In the data rows, zero lies at 4.5, halfway between 4 and 5.
Some points:
3 5 2 2 4 3 3 5 6 4 3 8 4 5 7 6 7 5 5 3 4 4 5 4 4 8 7 5 6 4 4 7 4 7 3 1 4 4 5 5 5 3 3 5 2 7 5 4
5 4 5 4 5 1 5 6 7 4 2 5 4 5 5 3 7 4 8 5 3 6 5 3 3 5 6 5 3 4 1 6 3 4 6 4 6 3 3 5 7 3 3 4 1 5 6 4
5 7 6 4 5 5 3 2 3 3 3 2 6 1 2 2 3 2 3 7 6 5 7 5 7 5 2 5 3 4 4 3 7 4 5 4 6 7 7 3 3 6 6 2 6 3 1 8
4 2 4 7 3 4 5 6 4 4 7 4 2 5 6 5 4 4 3 4 4 4 1 8 2 5 5 5 5 9 7 3 3 3 5 8 5 6 4 5 6 5 3 2 7 3 4 3
2 4 4 4 0 1 2 8 6 4 5 5 1 5 7 4 6 3 6 3 5 3 1 6 3 5 7 3 4 7 5 4 5 4 5 6 7 6 5 7 6 5 2 2 5 2 4 4
5 7 6 4 5 5 3 2 3 3 3 2 6 1 2 2 3 2 3 7 6 5 7 6 7 5 2 5 2 4 4 3 7 4 5 4 6 7 6 3 3 6 6 2 6 3 1 8
3 4 8 4 5 6 5 4 5 4 7 5 7 5 3 4 4 3 4 4 7 5 3 2 6 2 5 2 4 3 5 4 4 1 3 5 6 4 4 5 2 3 8 5 4 5 4 5
6 5 4 4 5 7 9 3 4 6 5 7 6 6 4 6 6 7 2 4 2 3 5 6 4 5 2 4 7 5 7 5 3 5 1 5 3 3 4 4 7 6 3 6 4 6 5 1
4 3 4 6 7 4 5 6 4 5 5 4 4 5 5 7 3 5 8 5 5 8 5 0 4 3 7 5 5 2 2 6 4 6 6 3 2 2 2 4 2 1 7 7 3 7 7 5
5 4 4 4 5 4 4 4 3 4 5 3 5 3 4 2 4 2 3 7 6 5 5 5 6 3 4 3 2 4 4 1 6 3 5 5 7 6 6 2 2 5 8 4 4 4 2 6
5 7 6 6 5 5 3 2 3 3 3 2 6 1 2 2 3 2 3 7 6 5 7 5 7 5 2 5 3 4 4 3 7 4 5 4 6 7 7 3 3 6 6 2 6 3 1 8
6 3 4 6 7 5 7 5 1 4 3 4 4 5 5 8 2 6 5 6 2 9 6 3 3 5 5 8 7 5 4 6 2 7 6 3 2 2 1 5 6 2 6 5 4 8 6 4
7 2 5 8 7 3 8 5 4 3 4 4 4 4 5 5 4 6 4 6 1 6 4 4 2 5 4 7 5 6 3 5 2 4 7 5 5 3 2 4 7 4 4 3 4 5 6 3
6 3 4 6 7 5 7 5 1 4 3 5 4 5 5 8 2 6 5 6 2 9 6 3 3 5 5 8 7 5 4 6 2 7 6 3 1 2 1 5 6 2 5 5 4 8 6 4
5 4 5 5 6 6 7 5 5 8 6 5 6 7 2 6 4 6 8 5 5 5 5 1 5 0 4 3 4 0 4 6 3 4 4 5 2 0 2 5 3 4 6 8 2 5 7 3
3 3 2 5 3 5 4 6 1 5 6 4 2 5 7 9 1 4 3 4 5 6 3 7 3 5 5 6 8 8 8 3 4 6 5 5 3 5 4 6 5 3 5 4 6 5 4 4
2 5 5 1 0 5 4 7 4 9 5 6 3 9 4 6 4 4 7 2 6 3 4 5 4 3 5 2 5 5 8 4 5 5 2 6 4 3 4 9 6 5 2 5 4 3 4 3
3 5 2 2 4 3 3 5 6 4 3 8 4 5 7 6 7 5 5 3 4 4 5 4 4 8 7 5 6 5 4 7 4 7 3 1 4 4 4 5 5 3 3 5 2 7 5 4
5 4 2 5 6 5 6 3 4 3 4 6 4 4 7 7 5 7 2 4 2 5 5 5 3 7 5 6 9 6 5 6 3 7 3 3 3 5 4 4 6 4 4 5 5 7 5 4
5 5 4 4 5 7 6 4 7 6 7 7 6 6 4 5 7 7 5 3 5 1 4 3 6 3 4 1 5 2 5 6 4 3 2 5 3 3 5 4 3 5 5 9 4 5 6 2
6 3 4 6 7 5 7 5 1 4 3 5 4 5 5 8 2 6 5 6 2 9 6 3 3 5 5 8 7 5 4 6 2 7 6 3 2 2 1 5 6 2 6 5 4 8 6 4
2 4 4 5 2 7 5 7 5 9 9 4 4 8 4 6 3 5 6 2 7 3 2 5 5 0 5 1 4 4 8 3 5 3 3 8 3 4 5 6 3 5 5 7 5 3 5 3
5 4 4 4 5 4 4 4 3 4 5 3 5 3 4 2 4 2 3 7 6 5 5 5 6 3 4 3 2 3 4 1 6 3 5 5 7 6 6 3 2 5 8 4 5 4 2 6
5 2 4 7 3 4 5 6 4 4 7 4 2 5 6 5 3 4 3 4 4 4 1 7 2 5 5 5 5 9 7 3 3 3 5 8 5 6 5 5 6 5 3 2 7 3 4 3
1 3 2 6 3 5 3 7 4 6 8 4 2 5 8 7 2 4 6 3 7 5 1 4 4 4 8 4 6 5 6 4 5 5 4 6 3 5 5 6 1 3 6 6 6 4 5 5
5 4 5 4 5 1 5 6 7 4 2 5 3 5 5 3 7 4 8 5 3 6 5 3 3 5 6 5 3 4 1 6 3 4 6 4 6 3 3 5 7 4 3 3 1 5 7 4
5 7 6 3 5 8 5 2 7 6 4 5 7 5 3 4 7 7 4 2 4 1 6 4 6 5 3 4 5 3 4 7 5 4 2 3 2 4 6 4 4 7 3 6 5 5 5 3
3 4 8 4 5 6 5 4 5 4 7 5 6 5 3 4 4 3 4 4 7 5 4 3 6 2 5 2 4 3 5 4 4 1 3 5 6 4 4 5 2 3 8 5 4 5 4 5
3 4 8 4 5 6 5 5 5 4 7 5 6 5 3 4 4 3 4 4 7 5 3 3 6 2 5 2 4 3 5 4 4 1 3 5 6 4 4 5 2 3 8 5 4 5 4 5
3 6 7 4 2 9 4 4 5 9 6 3 5 7 3 5 3 5 6 2 7 3 4 6 5 3 4 4 5 4 7 5 6 4 3 6 2 5 5 6 4 6 3 5 7 2 4 4
8 7 4 5 6 5 5 3 3 6 2 1 5 4 2 4 3 6 7 8 4 6 9 5 5 4 1 6 3 3 2 4 6 6 7 4 2 4 5 2 4 7 5 5 4 4 4 6
3 5 2 2 4 3 3 5 6 4 3 8 4 5 7 6 7 5 5 3 4 4 5 4 4 8 7 5 7 4 4 7 4 7 3 1 4 4 4 5 5 3 3 5 3 7 5 4
0 4 3 3 1 3 1 7 4 6 4 5 1 6 7 7 3 3 6 2 6 5 3 5 3 5 8 5 6 6 6 4 5 7 4 4 4 5 4 9 5 2 3 4 4 4 4 5
7 8 3 3 5 6 4 1 6 5 3 4 6 3 4 3 6 6 4 6 4 2 7 6 6 6 2 5 4 4 4 4 7 6 4 3 3 6 8 1 4 8 3 5 6 3 4 5
5 7 6 4 5 5 3 2 3 3 3 2 6 1 2 2 3 2 3 7 6 5 7 5 7 5 2 5 3 4 4 3 7 4 5 4 6 7 7 3 3 6 6 2 6 3 1 8
3 3 2 6 3 5 4 6 1 5 6 4 2 5 7 9 1 4 3 4 5 6 3 8 3 5 5 6 8 8 8 3 4 6 5 6 3 5 4 6 5 3 5 4 7 5 4 4
5 5 4 4 5 4 4 4 3 4 5 4 6 3 4 2 4 2 3 7 6 5 5 5 6 3 4 3 2 3 4 1 6 3 5 5 7 6 6 3 2 5 8 4 5 4 2 6
4 5 6 2 4 4 6 6 4 8 2 6 5 9 2 5 5 5 9 4 4 6 7 2 4 2 4 4 4 2 4 6 4 5 4 4 3 0 2 7 7 4 4 6 0 6 6 3
5 7 3 4 2 6 3 4 3 8 5 1 4 4 4 4 2 4 5 5 6 3 5 8 5 4 3 5 3 5 6 1 8 6 5 6 3 7 7 4 4 8 4 4 8 0 2 5
5 2 4 7 3 4 5 6 4 4 7 4 2 5 6 5 4 4 3 4 4 4 1 8 2 5 5 5 5 9 7 3 3 3 5 8 5 6 4 5 6 5 3 2 7 3 4 3
7 2 5 8 7 3 7 5 4 3 4 4 4 4 5 5 4 6 4 6 1 7 4 4 2 5 4 7 5 6 3 5 2 4 7 5 4 3 2 4 7 4 4 3 4 5 6 3
5 7 6 4 5 5 3 2 3 3 3 2 6 1 2 2 3 2 3 7 6 5 7 5 7 5 2 5 3 4 4 3 7 4 4 4 6 7 7 3 3 6 6 2 6 3 1 8
5 4 5 4 5 1 4 6 7 4 2 5 4 5 5 4 7 4 8 5 3 6 5 3 3 5 6 5 3 4 1 6 3 4 6 4 6 3 3 5 7 4 3 3 1 5 6 4
5 2 4 8 3 4 5 6 4 4 7 4 2 5 6 5 3 4 3 4 4 4 1 8 2 5 5 5 5 9 7 3 3 3 5 8 5 6 4 5 6 5 3 2 7 3 4 3
5 7 6 4 5 5 3 2 3 3 3 2 6 1 2 2 3 2 3 7 6 5 6 5 7 5 2 5 2 4 4 3 7 4 5 4 6 7 7 3 3 6 6 2 6 3 1 8
5 2 5 8 6 3 6 6 8 4 5 4 4 4 5 4 6 5 7 5 4 5 3 2 4 3 6 4 3 3 1 5 3 2 7 6 5 3 3 4 3 4 6 5 3 5 8 4
6 5 4 4 5 7 8 3 4 6 5 7 6 6 4 6 5 8 2 4 3 3 5 6 4 5 2 4 7 5 7 5 3 4 1 5 3 3 4 4 7 6 3 6 4 6 5 1
5 7 6 4 5 5 3 2 3 3 3 2 6 1 2 2 3 2 3 7 6 5 7 5 7 5 2 5 3 4 4 3 7 4 5 4 6 7 7 3 3 6 6 2 6 3 1 8
5 7 6 3 5 8 5 2 8 6 4 5 7 5 3 4 7 7 4 2 4 1 6 4 6 5 3 4 5 3 4 7 5 5 2 3 3 4 6 4 4 7 3 6 5 5 5 3
1 4 6 2 4 2 1 5 3 1 3 5 4 4 5 5 4 1 4 4 6 7 4 3 5 7 7 6 5 5 4 5 4 6 4 2 7 5 4 7 4 0 5 2 3 6 3 8
5 4 5 4 5 1 4 6 7 4 2 5 3 5 5 4 7 4 8 5 3 6 5 3 3 5 6 5 3 4 1 6 3 4 6 4 6 3 3 5 7 4 3 3 1 5 6 4
5 4 5 5 6 6 7 5 5 8 6 5 6 7 3 6 4 6 8 4 5 5 5 1 5 0 4 3 4 0 4 6 3 4 4 5 2 0 3 5 4 4 6 8 2 6 7 3
3 4 8 4 5 6 5 4 5 4 7 5 7 5 3 4 4 3 4 4 7 5 3 2 6 2 5 2 4 3 5 4 4 1 3 5 6 4 4 5 2 3 8 5 4 5 4 5
5 5 4 4 5 7 6 4 7 6 6 7 6 6 4 5 7 7 5 3 5 1 4 3 6 3 4 1 5 2 5 6 4 3 1 4 3 3 5 4 3 5 5 9 4 5 6 2
7 8 3 3 5 5 4 1 5 5 3 4 6 3 4 3 6 6 4 6 4 2 7 6 6 6 2 5 4 4 4 4 7 6 4 3 3 6 8 1 4 8 3 5 6 3 4 5
5 4 5 4 5 1 4 6 7 3 2 5 3 5 5 3 7 4 8 5 3 6 5 3 3 5 6 5 3 4 1 6 3 4 6 4 6 3 3 5 7 3 3 4 1 5 6 4
3 4 8 4 5 6 5 5 4 4 7 5 7 5 3 4 4 3 4 4 7 5 4 2 6 2 5 2 4 3 5 4 4 1 3 5 6 4 4 5 2 3 8 5 4 5 4 5
6 3 4 6 7 5 7 5 1 4 3 4 4 5 5 8 2 6 5 6 2 9 6 3 3 5 5 8 7 5 4 6 2 7 6 3 1 2 1 5 6 2 5 5 4 8 6 4
7 8 3 3 5 5 4 1 6 5 3 4 6 3 4 3 6 6 4 6 4 2 7 6 6 6 2 5 4 4 4 4 7 6 4 3 3 6 8 1 4 8 3 5 6 3 4 5
3 5 2 2 4 3 3 5 6 4 3 8 4 5 7 6 7 5 5 3 4 4 5 4 4 8 7 5 6 4 4 7 4 7 3 1 4 4 5 5 5 3 3 5 2 7 5 4
5 4 2 5 6 5 6 3 4 3 4 6 4 4 7 7 5 7 2 4 2 5 5 5 3 7 5 6 9 6 5 6 3 7 3 3 3 5 4 4 6 4 4 5 5 8 5 3
5 4 2 5 6 5 6 3 4 3 4 6 5 4 7 7 5 6 2 4 2 5 5 5 3 7 5 6 9 6 5 6 3 7 3 3 3 5 4 4 6 4 4 5 5 7 5 3
3 5 2 2 4 3 3 5 6 4 3 8 4 4 7 6 7 5 5 3 4 4 5 4 4 8 7 5 6 4 4 7 4 7 3 1 4 4 4 5 5 3 3 5 2 7 5 4
2 4 4 4 2 7 5 7 5 9 9 4 4 8 4 6 3 5 6 2 7 3 2 5 5 0 5 1 4 3 8 3 5 3 3 8 3 4 5 6 3 5 5 7 5 3 5 2
7 2 5 8 7 3 8 5 4 3 4 4 4 4 5 5 4 6 4 6 1 6 4 4 2 5 4 7 5 6 3 5 2 4 7 5 4 3 2 4 7 4 4 3 4 5 6 3
3 5 2 2 4 3 3 5 6 4 3 8 4 5 7 6 7 5 5 3 4 4 5 4 4 8 7 5 6 4 4 7 4 7 3 1 4 4 4 5 5 3 3 5 2 7 5 4
3 4 2 5 6 5 4 4 7 4 6 6 5 4 8 6 6 6 4 3 4 4 4 3 5 6 7 4 6 3 4 6 4 5 3 3 3 5 5 3 2 3 5 7 4 7 6 4
7 8 3 3 5 5 4 1 6 5 3 4 6 3 4 3 6 6 4 6 4 2 7 6 6 6 2 5 4 4 4 4 7 6 4 3 3 6 8 1 4 8 3 5 6 3 4 5
2 5 5 1 0 5 4 7 4 9 5 5 3 9 4 6 4 4 7 2 6 3 4 6 4 3 5 2 5 5 8 4 5 5 2 6 4 3 4 9 6 5 2 5 4 3 4 3
5 7 6 4 5 5 3 2 3 3 3 2 6 1 2 2 3 2 3 7 6 5 7 5 7 5 2 5 2 4 4 3 7 4 5 4 6 7 7 3 3 6 6 2 6 3 1 8
7 2 5 8 7 4 8 5 4 3 4 4 4 4 5 5 5 6 4 6 1 6 4 4 2 4 4 7 5 6 3 5 2 4 7 5 4 3 2 4 7 4 4 3 4 5 6 3
5 7 6 4 5 5 3 2 3 3 3 1 6 1 2 2 4 2 3 7 6 5 6 5 7 5 2 5 3 4 4 3 7 4 5 4 6 7 7 3 3 6 6 2 6 3 1 8
2 4 4 4 0 1 2 8 6 4 5 5 1 5 7 4 6 3 6 3 5 3 1 6 3 5 7 4 4 7 5 4 5 4 5 6 7 6 5 7 6 5 2 3 4 2 4 4
5 5 4 4 5 7 6 4 8 6 7 7 6 6 4 5 7 7 5 3 5 1 4 3 6 3 4 1 5 2 5 6 4 3 1 4 3 3 5 4 3 5 5 9 4 5 6 2
0 4 3 3 1 3 1 7 3 6 4 5 1 6 7 7 3 3 6 2 6 5 3 5 3 5 8 5 6 6 6 4 5 7 4 4 4 5 4 8 5 2 3 4 4 4 4 5
7 2 5 8 7 4 7 5 5 3 4 4 4 4 5 5 4 6 4 6 1 6 4 4 2 5 4 6 5 6 3 5 2 4 7 5 4 3 2 4 7 4 4 3 4 6 6 3
7 2 5 8 7 4 7 5 4 3 4 4 4 4 5 5 5 6 4 6 1 7 4 4 2 4 4 6 5 6 3 5 2 4 7 5 4 3 2 4 7 4 4 3 4 5 6 3
5 5 4 4 5 7 6 4 7 6 7 7 6 6 4 5 7 7 5 3 5 1 4 3 6 3 4 1 5 2 5 6 4 3 1 4 3 3 5 4 3 5 5 9 4 5 6 2
7 2 5 8 7 4 8 5 4 3 4 4 4 4 5 5 4 6 4 6 1 6 4 4 2 5 4 7 5 6 3 5 2 4 7 5 4 3 2 4 7 4 4 3 4 5 6 3
5 7 3 4 2 6 3 4 3 7 5 1 4 4 4 4 2 4 5 5 6 3 5 8 5 4 3 5 3 5 6 1 8 6 5 6 3 7 7 4 4 8 4 4 8 0 2 5
5 5 4 4 5 4 4 4 3 4 5 4 6 3 4 2 4 2 3 7 6 5 5 5 6 3 4 3 2 3 4 1 6 3 5 5 7 6 6 3 2 4 8 4 5 4 2 6
5 4 5 5 5 1 4 6 7 4 2 5 3 5 5 4 7 4 8 5 3 6 5 3 3 5 6 5 3 4 1 6 3 4 6 4 6 3 3 5 6 3 3 3 1 5 6 4
3 5 2 2 4 3 3 5 6 4 3 8 4 5 7 6 8 5 5 3 4 4 5 4 4 8 7 5 6 4 4 7 4 7 3 1 4 4 5 5 5 3 3 5 2 7 5 4
0 4 3 3 1 3 1 7 4 6 5 5 1 6 7 7 3 3 6 2 6 5 3 5 3 5 8 5 6 6 6 4 5 7 4 4 4 5 4 9 5 2 3 4 4 4 4 5
5 2 4 7 3 4 5 6 4 4 7 4 2 5 6 5 4 4 3 4 4 4 1 8 2 5 5 5 5 9 7 3 3 3 5 8 5 6 4 5 6 5 3 2 7 3 4 3
5 7 6 4 5 5 3 2 3 3 3 2 6 1 2 2 3 2 3 7 6 5 7 5 7 5 2 5 2 4 4 3 7 4 5 4 6 7 7 3 3 6 6 2 6 3 1 8
5 7 6 4 5 5 3 2 3 3 3 2 6 2 2 2 3 2 3 7 6 5 7 5 7 5 2 5 3 4 4 3 7 4 5 4 6 7 7 3 3 6 6 2 6 3 1 8
5 4 8 7 6 5 5 4 8 3 3 3 5 3 4 3 5 6 6 5 3 5 5 3 4 5 5 6 3 4 0 7 4 4 8 4 4 4 4 4 4 5 4 3 5 4 7 5
2 4 4 4 0 2 2 8 6 4 5 5 1 5 6 4 6 3 6 3 5 3 1 6 3 5 7 3 4 7 5 4 5 4 5 7 7 6 5 7 6 5 2 3 4 2 4 4
5 7 7 3 5 8 5 2 7 6 4 5 7 5 3 4 7 8 4 2 4 1 6 4 6 5 3 4 5 3 4 7 5 4 2 3 3 4 6 4 5 7 3 6 5 5 5 3
3 4 8 4 5 6 5 5 4 4 7 5 6 5 3 4 4 3 4 4 7 5 4 2 6 2 5 2 4 3 5 4 4 1 3 5 6 4 4 5 2 3 8 5 4 5 4 5
5 7 3 4 2 6 3 4 3 7 5 1 3 4 4 4 2 4 5 5 6 3 5 8 5 4 3 5 3 5 6 1 8 6 5 6 3 7 7 4 4 8 4 4 8 0 2 5
5 2 4 7 3 4 5 6 4 4 7 4 2 5 6 5 3 4 3 4 4 4 1 8 2 5 5 5 5 9 7 3 3 3 5 8 5 6 4 5 6 5 3 2 7 3 4 3
3 4 8 4 5 6 5 4 4 4 7 5 7 5 3 4 4 3 4 4 7 5 4 2 6 2 5 2 4 3 5 4 4 1 3 5 6 4 4 5 2 3 8 5 4 5 4 5
5 5 4 5 5 4 4 4 3 4 5 3 5 3 4 2 4 2 3 7 6 5 5 5 6 3 4 3 2 3 5 1 6 3 5 5 7 6 6 3 2 5 8 4 4 4 2 6
Along one direction, these points spread out more than along any other. How far along it is each point below, from 0 to 99? 50 is the average, and the first point above lies past it.
5 7 6 4 5 5 3 2 3 3 3 2 6 2 2 2 3 2 3 7 6 5 7 5 7 5 2 5 3 4 4 3 7 4 5 4 6 7 7 3 3 6 6 2 6 3 1 8 19
3 4 8 4 5 6 5 4 4 4 7 5 7 5 3 4 4 3 4 4 7 5 4 2 6 2 5 2 4 3 5 4 4 1 3 5 6 4 4 5 2 3 8 5 4 5 4 5 43
5 7 6 4 5 5 3 2 3 3 3 2 6 1 2 2 3 2 3 7 6 5 6 5 7 5 2 5 2 4 4 3 7 4 5 4 6 7 7 3 3 6 6 2 6 3 1 8 19
5 4 5 5 5 1 4 6 7 4 2 5 3 5 5 4 7 4 8 5 3 6 5 3 3 5 6 5 3 4 1 6 3 4 6 4 6 3 3 5 6 3 3 3 1 5 6 4 63
5 7 6 4 5 5 3 2 3 3 3 2 6 1 2 2 3 2 3 7 6 5 7 6 7 5 2 5 2 4 4 3 7 4 5 4 6 7 6 3 3 6 6 2 6 3 1 8 19
3 4 8 4 5 6 5 4 5 4 7 5 7 5 3 4 4 3 4 4 7 5 3 2 6 2 5 2 4 3 5 4 4 1 3 5 6 4 4 5 2 3 8 5 4 5 4 5 44
5 7 6 4 5 5 3 2 3 3 3 2 6 1 2 2 3 2 3 7 6 5 7 5 7 5 2 5 3 4 4 3 7 4 5 4 6 7 7 3 3 6 6 2 6 3 1 8 19
5 7 7 3 5 8 5 2 7 6 4 5 7 5 3 4 7 8 4 2 4 1 6 4 6 5 3 4 5 3 4 7 5 4 2 3 3 4 6 4 5 7 3 6 5 5 5 3 48
5 5 4 5 5 4 4 4 3 4 5 3 5 3 4 2 4 2 3 7 6 5 5 5 6 3 4 3 2 3 5 1 6 3 5 5 7 6 6 3 2 5 8 4 4 4 2 6 29
3 5 2 2 4 3 3 5 6 4 3 8 4 5 7 6 7 5 5 3 4 4 5 4 4 8 7 5 6 4 4 7 4 7 3 1 4 4 5 5 5 3 3 5 2 7 5 4 66
5 7 6 4 5 5 3 2 3 3 3 2 6 1 2 2 3 2 3 7 6 5 7 5 7 5 2 5 2 4 4 3 7 4 5 4 6 7 7 3 3 6 6 2 6 3 1 8 19
5 5 4 4 5 7 6 4 7 6 7 7 6 6 4 5 7 7 5 3 5 1 4 3 6 3 4 1 5 2 5 6 4 3 1 4 3 3 5 4 3 5 5 9 4 5 6 2 56
0 4 3 3 1 3 1 7 4 6 4 5 1 6 7 7 3 3 6 2 6 5 3 5 3 5 8 5 6 6 6 4 5 7 4 4 4 5 4 9 5 2 3 4 4 4 4 5 63
3 4 8 4 5 6 5 5 4 4 7 5 6 5 3 4 4 3 4 4 7 5 4 2 6 2 5 2 4 3 5 4 4 1 3 5 6 4 4 5 2 3 8 5 4 5 4 5 44
5 5 4 4 5 4 4 4 3 4 5 4 6 3 4 2 4 2 3 7 6 5 5 5 6 3 4 3 2 3 4 1 6 3 5 5 7 6 6 3 2 4 8 4 5 4 2 6 29
5 7 6 6 5 5 3 2 3 3 3 2 6 1 2 2 3 2 3 7 6 5 7 5 7 5 2 5 3 4 4 3 7 4 5 4 6 7 7 3 3 6 6 2 6 3 1 8 19
5 2 4 7 3 4 5 6 4 4 7 4 2 5 6 5 4 4 3 4 4 4 1 8 2 5 5 5 5 9 7 3 3 3 5 8 5 6 4 5 6 5 3 2 7 3 4 3 55
5 4 5 4 5 1 5 6 7 4 2 5 4 5 5 3 7 4 8 5 3 6 5 3 3 5 6 5 3 4 1 6 3 4 6 4 6 3 3 5 7 3 3 4 1 5 6 4 63
3 4 8 4 5 6 5 4 5 4 7 5 6 5 3 4 4 3 4 4 7 5 4 3 6 2 5 2 4 3 5 4 4 1 3 5 6 4 4 5 2 3 8 5 4 5 4 5 43
3 5 2 2 4 3 3 5 6 4 3 8 4 5 7 6 7 5 5 3 4 4 5 4 4 8 7 5 6 4 4 7 4 7 3 1 4 4 4 5 5 3 3 5 2 7 5 4 66
2 4 4 4 2 7 5 7 5 9 9 4 4 8 4 6 3 5 6 2 7 3 2 5 5 0 5 1 4 3 8 3 5 3 3 8 3 4 5 6 3 5 5 7 5 3 5 2 53
5 7 6 4 5 5 3 2 3 3 3 2 6 1 2 2 3 2 3 7 6 5 7 5 7 5 2 5 3 4 4 3 7 4 5 4 6 7 7 3 3 6 6 2 6 3 1 8 19
4 2 4 7 3 4 5 6 4 4 7 4 2 5 6 5 4 4 3 4 4 4 1 8 2 5 5 5 5 9 7 3 3 3 5 8 5 6 4 5 6 5 3 2 7 3 4 3 55
5 5 4 4 5 4 4 4 3 4 5 4 6 3 4 2 4 2 3 7 6 5 5 5 6 3 4 3 2 3 4 1 6 3 5 5 7 6 6 3 2 5 8 4 5 4 2 6 29
2 4 4 4 0 2 2 8 6 4 5 5 1 5 6 4 6 3 6 3 5 3 1 6 3 5 7 3 4 7 5 4 5 4 5 7 7 6 5 7 6 5 2 3 4 2 4 4 56
6 3 4 6 7 5 7 5 1 4 3 5 4 5 5 8 2 6 5 6 2 9 6 3 3 5 5 8 7 5 4 6 2 7 6 3 1 2 1 5 6 2 5 5 4 8 6 4 70
5 4 5 4 5 1 5 6 7 4 2 5 3 5 5 3 7 4 8 5 3 6 5 3 3 5 6 5 3 4 1 6 3 4 6 4 6 3 3 5 7 4 3 3 1 5 7 4 63
4 3 4 6 7 4 5 6 4 5 5 4 4 5 5 7 3 5 8 5 5 8 5 0 4 3 7 5 5 2 2 6 4 6 6 3 2 2 2 4 2 1 7 7 3 7 7 5 65
5 2 5 8 6 3 6 6 8 4 5 4 4 4 5 4 6 5 7 5 4 5 3 2 4 3 6 4 3 3 1 5 3 2 7 6 5 3 3 4 3 4 6 5 3 5 8 4 60
4 5 6 2 4 4 6 6 4 8 2 6 5 9 2 5 5 5 9 4 4 6 7 2 4 2 4 4 4 2 4 6 4 5 4 4 3 0 2 7 7 4 4 6 0 6 6 3 66
7 2 5 8 7 4 8 5 4 3 4 4 4 4 5 5 4 6 4 6 1 6 4 4 2 5 4 7 5 6 3 5 2 4 7 5 4 3 2 4 7 4 4 3 4 5 6 3 63
0 4 3 3 1 3 1 7 3 6 4 5 1 6 7 7 3 3 6 2 6 5 3 5 3 5 8 5 6 6 6 4 5 7 4 4 4 5 4 8 5 2 3 4 4 4 4 5 62
5 4 5 4 5 1 4 6 7 3 2 5 3 5 5 3 7 4 8 5 3 6 5 3 3 5 6 5 3 4 1 6 3 4 6 4 6 3 3 5 7 3 3 4 1 5 6 4 63
7 8 3 3 5 5 4 1 6 5 3 4 6 3 4 3 6 6 4 6 4 2 7 6 6 6 2 5 4 4 4 4 7 6 4 3 3 6 8 1 4 8 3 5 6 3 4 5 33
7 8 3 3 5 5 4 1 5 5 3 4 6 3 4 3 6 6 4 6 4 2 7 6 6 6 2 5 4 4 4 4 7 6 4 3 3 6 8 1 4 8 3 5 6 3 4 5 33
5 4 5 4 5 1 4 6 7 4 2 5 4 5 5 4 7 4 8 5 3 6 5 3 3 5 6 5 3 4 1 6 3 4 6 4 6 3 3 5 7 4 3 3 1 5 6 4 63
5 5 4 4 5 7 6 4 7 6 6 7 6 6 4 5 7 7 5 3 5 1 4 3 6 3 4 1 5 2 5 6 4 3 1 4 3 3 5 4 3 5 5 9 4 5 6 2 56
7 2 5 8 7 4 7 5 5 3 4 4 4 4 5 5 4 6 4 6 1 6 4 4 2 5 4 6 5 6 3 5 2 4 7 5 4 3 2 4 7 4 4 3 4 6 6 3 63
5 7 3 4 2 6 3 4 3 8 5 1 4 4 4 4 2 4 5 5 6 3 5 8 5 4 3 5 3 5 6 1 8 6 5 6 3 7 7 4 4 8 4 4 8 0 2 5 28
3 4 8 4 5 6 5 5 5 4 7 5 6 5 3 4 4 3 4 4 7 5 3 3 6 2 5 2 4 3 5 4 4 1 3 5 6 4 4 5 2 3 8 5 4 5 4 5 44
5 4 2 5 6 5 6 3 4 3 4 6 5 4 7 7 5 6 2 4 2 5 5 5 3 7 5 6 9 6 5 6 3 7 3 3 3 5 4 4 6 4 4 5 5 7 5 3 64
5 4 2 5 6 5 6 3 4 3 4 6 4 4 7 7 5 7 2 4 2 5 5 5 3 7 5 6 9 6 5 6 3 7 3 3 3 5 4 4 6 4 4 5 5 8 5 3 65
2 4 4 4 0 1 2 8 6 4 5 5 1 5 7 4 6 3 6 3 5 3 1 6 3 5 7 4 4 7 5 4 5 4 5 6 7 6 5 7 6 5 2 3 4 2 4 4 57
3 5 2 2 4 3 3 5 6 4 3 8 4 4 7 6 7 5 5 3 4 4 5 4 4 8 7 5 6 4 4 7 4 7 3 1 4 4 4 5 5 3 3 5 2 7 5 4 66
0 4 3 3 1 3 1 7 4 6 5 5 1 6 7 7 3 3 6 2 6 5 3 5 3 5 8 5 6 6 6 4 5 7 4 4 4 5 4 9 5 2 3 4 4 4 4 5 63
7 2 5 8 7 3 8 5 4 3 4 4 4 4 5 5 4 6 4 6 1 6 4 4 2 5 4 7 5 6 3 5 2 4 7 5 5 3 2 4 7 4 4 3 4 5 6 3 63
7 2 5 8 7 4 8 5 4 3 4 4 4 4 5 5 5 6 4 6 1 6 4 4 2 4 4 7 5 6 3 5 2 4 7 5 4 3 2 4 7 4 4 3 4 5 6 3 63
